In the data rows, the value 128 means zero.
Some points:
[142 132 141 113 114 198 155 151 145 128 130 100  80 130  83 116  93 198 180 147 118 168 133 154  83 190 100 110  86 174 104 132 123 156 184 110  97 110 154 142  90 127 142  91 157 163 142 156]
[139 104 212  97 109 162  88  48 121  77 148 142 125 115 156 156 149  82 124 116 111 125 144 198 160 134 101  93 136 141  90 121 161 123 147 131 118 121 172 132 146 154 139 208 154 142 140 156]
[159 104 156 185 134  99  64 161 101 155 165 120 120 156 138 210 141 119 114 150  66 155 140 144 106  89 105 148 152 125 130 188 110 184 136 103 107 130 163 112 120 159  77  60 128 108 155 109]
[108 148 126 160 135 132 173  86 150 134 150 129  88 109 143 143 149 112 127 139 146 119 108 158  92  91 153 116 103  37 101  92 121  97 148  71 170  73 116 136  85  64  73  97 165 111 103 137]
[140  69 171 116 135  91  89 128 153 108  93 125 166 146 142  82 100 117 133 136 127 126 122 114  73 116  95 108 124 117 139 121 143  78 145 172 205  53 133 143 121 211 155  73 119 147 107 113]
[109 149 148 117 114 151 180 163 104 175 140  88 114  96  71 158  79  51 110 160 118 104  60 116 157  94 108 143 146 144  92 163 117 111 155 128 156 137  88 110 174 154 157 126 140 158 115 147]
[185 101 134 132 132  89 150 169 140 135  88 200 120  88  93 116 129  99  60 122 125 124 141 201 129 171 113 114 118 124 152  89 101 112 157 111 106 187 115 146  86 148 126 153 109 144  94  71]
[ 99 127 149 132 146 102 100 104 149 133  87  53 180  98  85 142 156 152  98 125 116 123  77 147  77 158 172 116 146 148  59 110 123 170 106 137 124 124 114 139 100 114  88 159 144 153 147  72]
[112 150 109 118 151 124  66 115 114 178 161 124 110  78 144 115  95 112 121 161 101 148 155 128 123 109 193 204 110 193 131  81 162  94 166 109 138 100 146 139 131  67 187 106 139 134 140  69]
[ 85 128 138 158 159 122 176 133 118 111 113 144 205  87 170 117 143 178  60 171 117 128 123  76 164 149 169 100 136 130 120 142 156 157 172  94 104 106 142 139 135 158 165 112 151 115  79 176]
[ 78 155 111 148 126 158  94  93 135 198 166 148 115 171 112 134  94 145  30 119  95 116 113 130 105  89 106  76  75 137 170  97 126 142 121 184  94 114 156 131 119 126 133 164 104 148 144 173]
[103 154 139 127 144 115 125 128 116  88 153 157 158 129  94 113  65  98 140 126 115 120 115  94 141 184  66 145 110 110 139  99 158 215 117 152 138  97 128  83 133 115 140 141 131  32 127  61]
[168 130 132  92 131 149 154  82  57 123 171  82 132 160  92 150 156 160 121 123 168  90 143 125  64 152 140 168 174  92 133 120 144 118 142 139  59 146  76 126 121 153 179 104  79 112  90 122]
[ 88  76 123 106 143 138 127 139 101 156 126 139 119 200  96  28 150 168 153 188 139  93 128 140 171  94 114 164 150 168 124 113 160 104 155  91 122 137 119 141 127 165  47 167 135  99 133 112]
[122 111 159 180 121 111 140 124 155 101 153  87 148 123 138 109 128 147 139 197 107 108 109 134 112 154  80 153 113 108 192 213  99  94  98 125 132 158 164  91 108  63 138 185 114 151  87 118]
[186 126 128  97 197 154 141  95 135 104 192 177  90 156 160 136 140 155 111 164 163 166 102 128 160 133 162 144 110 161 130 119  79 174 111 133 200 150 114  91 184 158 112 117 122 161  83 116]
[ 97  98 185 100 158 110  84 123 125 116 108 138 108 177  57 143 132 132 125 109 117 103 169  92 145 102 148  91 184 122 128 111  99 153  98  77 182 156 104 109  79  71 160 114  98 150 127 165]
[139 168 175 121  80 129 106 203  93 153 105  97  94 111 130 150 207 174 133 100 115 148 149  90 157  94 128 145  60 113 132  98 118 125 155 171 166  95 117  97 102 139 139 190 150 104  87 119]
[146 128  95 129 145 126 174  97 182 167 115 171 150  94  99 140 144 147 170 100 121 133 169  92 119  63 136 130 135 126  67 166 105  98 115 132 101  79 157  72 136 154 154 150  79 126 138  87]
[125 112  88 124 212 123 157 156 143  90 142  80 109 158 150 144 104 102 116  79  96  88 192  84 105 135 122  99 117 129 114 136 140 110 186 125 125 169 178 146 165 139 105 154 140 129 109 100]
[ 99 122  70 163 157  68 119 120 116 110 118  88 130 154 115 135 106 112 192 115 160 180 102 200 158 110 190 116  89  67 133 166 149 148 169 145 140 153 104 118 111 152 160 164 104 130 147 140]
[ 94  69 142 146 135 108 104 159 152 195 164  86  83 100 191 159 101 164 130  94 165 159 124 124 131 207 110  75 182 133 135 103 144 104 110 143 124 130  79  91 160 123  95 150  98 125 120 146]
[110 125 150  98 170 120 107 117 122 110 111 187 100 110 115 122 172 131 107 141 156 142 104  89 139 134 135 115 111 122 145 205 136  91 165 211  67 131  76 113 133  86 101  88 162 116 185 122]
[111  92 141 173  95 216 163 107 148  82 129 116 102 129 157 100 136 117  95  83  72 122 109 105 141 157 169 173 105 108 134 134 128 109 112 114 171 163  86 138 106 162 151 124  97 126 217 108]
[130  91  82 103 130 195 116 116  77 167 107 125 183  86 106  99 146 106 157  42 109 162  73 128 131 146 143 132 133 141 190 143  86 133 143 134 142 118 178 112 106 109  96  95 142 130 107 154]
[ 88 202 106 124 112 108 136 162 125  72 149 145 112 115 106 127 135 102  92 120 166 142 147 143  68 148 145 144 190 164 167 125 141  71  93 108 135 131 164  44  94 182 104 128 162 136 171 147]
[137 163 105 119  89 105 104  70 164 138  96  91 104 131  83 137 153  96 133 154 122 116 187  89 131 182 154 115 124 120 192 162 125 161 128  83 144  83 112 169 197 158  74 137 133 155 117 131]
[141 178 167  87  99 125  73 171 133 100 160 118 141 106 158  57  73 134 127 113 106 132 113 116 155 130 183 122 124  58 104 117  91 111 109  89  52 151 127 107 156 158  91 104 112 128 103 144]
[173  84  68 116 102 168 102 116 189 137 124 125  91 126 133  82 114  87 104 152 144 178 124 116 121  92 130 111 173 112  95 168 147 156 118 125 112 132 121 125  92 124 155 143 175  34 100 158]
[174  88 122 125  57 105 185 140  87 112 104 110 161 148 153  97 114 120  78 160 170 172 198 118 119 111 143 143 107 155 101 115 132 175 139 141 149 136 138  78 134  70 100 119  80 142 174 156]
[105 132 119 178 143 147 125  83  47 109  50 120 113 158 139 158  68 152 135 133 161 175 123 110 167 119  84 132 112 125 126  94  78  75  89  79  99 122 126 123 131 133 143 122 170 131 139  95]
[160  81 107 109 134 125 132 150 120 128 116 102 109  94 138 174 116 117 169 193 147  44 110 111 115 124 182  91  86 139 168  78  86 126  67 149 108 149 170 139 121 164 149 132 154  74 170 159]
[143 169 113  72 111 107 143 107 105 160 147 110 120 110 189 116 137 123 136 124 159  83 132 128 162 116  79  42  87 145 139 178 163 151 138  87 147 145 114 126  67 138 139  82 104 133 148  67]
[124 110  98 116 107  73 134 142 121 146 137 162 129 201 111 130 136 119  94  90 119  87 122 170 160 211 147 147  84 150  72 185  95  87  83 115 123  72 149 145 135  98 152 126 115  99 108 162]
[145 101  95 120  98  61 129 112 141 100 169 120 130  78  77 121 126 215 118  88 104 116 145 160 163  95  80 137 116 125 120 124 186 127  81 118 166 170 114 148 170 123 141  84 179 140 130 137]
[133 152 110 124 170 163 143 159 181 160 106  80 170 153 158 106 173 110 123 151 128 106 178 186 181 133  61 157 154  81 140  78  95 128 132 156 113 107 109  85 151 107 163  91 151 137 152 142]
[ 95 125 170  94  91 152 183 150 151 143 157 136 161 150 110 148  74 152 139 121 161 151 187 151 149  99 170 118 181 104 164 161  92 124 117 194 142 140 138 205 139 122 113 129 171 110 129  61]
[133 139 138 128 177 126 118 118 131  74 119 104 135  57 146 125 102 125 141 113 138 124 155 146 126  91 102 180 116 197 155 145  82 137 115 124 103  96  73 179 121 128 104 145  61 104 110 187]
[155 128  63 141  99 121 100 138  98 109 185 181 163  95 115 143 121 154 143 137 148 100 111  81 132 142  87 131 176  85 113  93  92 129 203 123 158  93 129 172 137 105 125 180 117 161 200 146]
[ 67 138 119 100  85 108 136 131 204  89 149 123 137 167 116 166 197 105 145 137 135 191  67  97 144 117  93 123 109 156 119  66 101 111 148 123 101 167 159 151 146 130 141 101  74 111 117 115]
[136 159 152 111 156 104 189 127  82 162 113 170 143 123 140 107 148 101 179 138  40 205 131 131  49 134 116 104 124 108 123 114 131 120  92 119 155 154 104 156 172 112 131 152 135  92 167 175]
[190 150 156 121 139 138 146 123 185 164 116 153 194 176 145 205 100 147 145  97 140 118  91 123 137 123 144 175 109 145 176 105 214 102 133  81 112 122  95 119 109 128 107 151 143 123 145 157]
[135 150 158 204 143 190  79 185 120 134 144 146 182 122  93  97 175 102 136 116 231 109 147 131  96 116 122  94  92 140 106 146 165 128  89  97 140 164 134 154 182 113 156 112 127 121 126 129]
[172 122 126 171 145 115 154 133  95 111 140 109 105 132  97 116 144  62 147 114 104 150 127  84 196 132 136 113 147 135 119  92 189 125  71 182  85  80 153 167  83 113 109 116 127 217  93 125]
[106 176 149 183 113 113 126  47 145 195 104 166 110 110 155 110 128 122 180 127 143  97 164 123 137 160 128 177 145 136  89 120 124 135 133 190 132 217 155 135  90 155 104  92 115 116 108 160]
[ 81  94 128 113 107  99 145 154 138 135 119 163  88 142 204 110 146 103 148  97 163 113  96 130  68 104 122 189 126 115 132 136 120 207 106  98  78 120 125 150 136 138 177 152 177 208 135 110]
[181 192 149 123 151 123 136 150 128 116  62 115  75 132 157 106 138 173 108 111 134 106  55 153 148 112 136 127 202 126 127 138 146 138 143 145 161  98 208 159 153  91 138 127  75  99 159 122]
[118 146  96 190  65 131 123 129 117  74 106 162 130 162 163 122 127 133 181 107  72  81 113 159  98  83 162  72 145 177 147 103 117 133 157 151 113 125  54 100 156  97 136 115 150 121  73 123]
[109 125  54  65 106 178  77 156 116 108  65 159 140 126 148 192 114 140 125 171  93 123 142 124 105 144 109 151 137 104  93 167 173 115  74 155 152 161 122 140 123 112 101 140 107 166  73 117]
These points spread out most along one direction. For each point below, how far along it does it lie, from 0 to 99? The average is 50, and the first point in the table lies past the average. One standard deviation of the points above along it is 16.
[106 176 149 183 113 113 126  47 145 195 104 166 110 110 155 110 128 122 180 127 143  97 164 123 137 160 128 177 145 136  89 120 124 135 133 190 132 217 155 135  90 155 104  92 115 116 108 160] 54
[186 126 128  97 197 154 141  95 135 104 192 177  90 156 160 136 140 155 111 164 163 166 102 128 160 133 162 144 110 161 130 119  79 174 111 133 200 150 114  91 184 158 112 117 122 161  83 116] 34
[168 130 132  92 131 149 154  82  57 123 171  82 132 160  92 150 156 160 121 123 168  90 143 125  64 152 140 168 174  92 133 120 144 118 142 139  59 146  76 126 121 153 179 104  79 112  90 122] 34
[ 88  76 123 106 143 138 127 139 101 156 126 139 119 200  96  28 150 168 153 188 139  93 128 140 171  94 114 164 150 168 124 113 160 104 155  91 122 137 119 141 127 165  47 167 135  99 133 112] 32
[185 101 134 132 132  89 150 169 140 135  88 200 120  88  93 116 129  99  60 122 125 124 141 201 129 171 113 114 118 124 152  89 101 112 157 111 106 187 115 146  86 148 126 153 109 144  94  71] 30
[111  92 141 173  95 216 163 107 148  82 129 116 102 129 157 100 136 117  95  83  72 122 109 105 141 157 169 173 105 108 134 134 128 109 112 114 171 163  86 138 106 162 151 124  97 126 217 108] 67
[ 97  98 185 100 158 110  84 123 125 116 108 138 108 177  57 143 132 132 125 109 117 103 169  92 145 102 148  91 184 122 128 111  99 153  98  77 182 156 104 109  79  71 160 114  98 150 127 165] 31
[109 125  54  65 106 178  77 156 116 108  65 159 140 126 148 192 114 140 125 171  93 123 142 124 105 144 109 151 137 104  93 167 173 115  74 155 152 161 122 140 123 112 101 140 107 166  73 117] 28
[174  88 122 125  57 105 185 140  87 112 104 110 161 148 153  97 114 120  78 160 170 172 198 118 119 111 143 143 107 155 101 115 132 175 139 141 149 136 138  78 134  70 100 119  80 142 174 156] 43
[160  81 107 109 134 125 132 150 120 128 116 102 109  94 138 174 116 117 169 193 147  44 110 111 115 124 182  91  86 139 168  78  86 126  67 149 108 149 170 139 121 164 149 132 154  74 170 159] 53
[137 163 105 119  89 105 104  70 164 138  96  91 104 131  83 137 153  96 133 154 122 116 187  89 131 182 154 115 124 120 192 162 125 161 128  83 144  83 112 169 197 158  74 137 133 155 117 131] 27
[105 132 119 178 143 147 125  83  47 109  50 120 113 158 139 158  68 152 135 133 161 175 123 110 167 119  84 132 112 125 126  94  78  75  89  79  99 122 126 123 131 133 143 122 170 131 139  95] 69
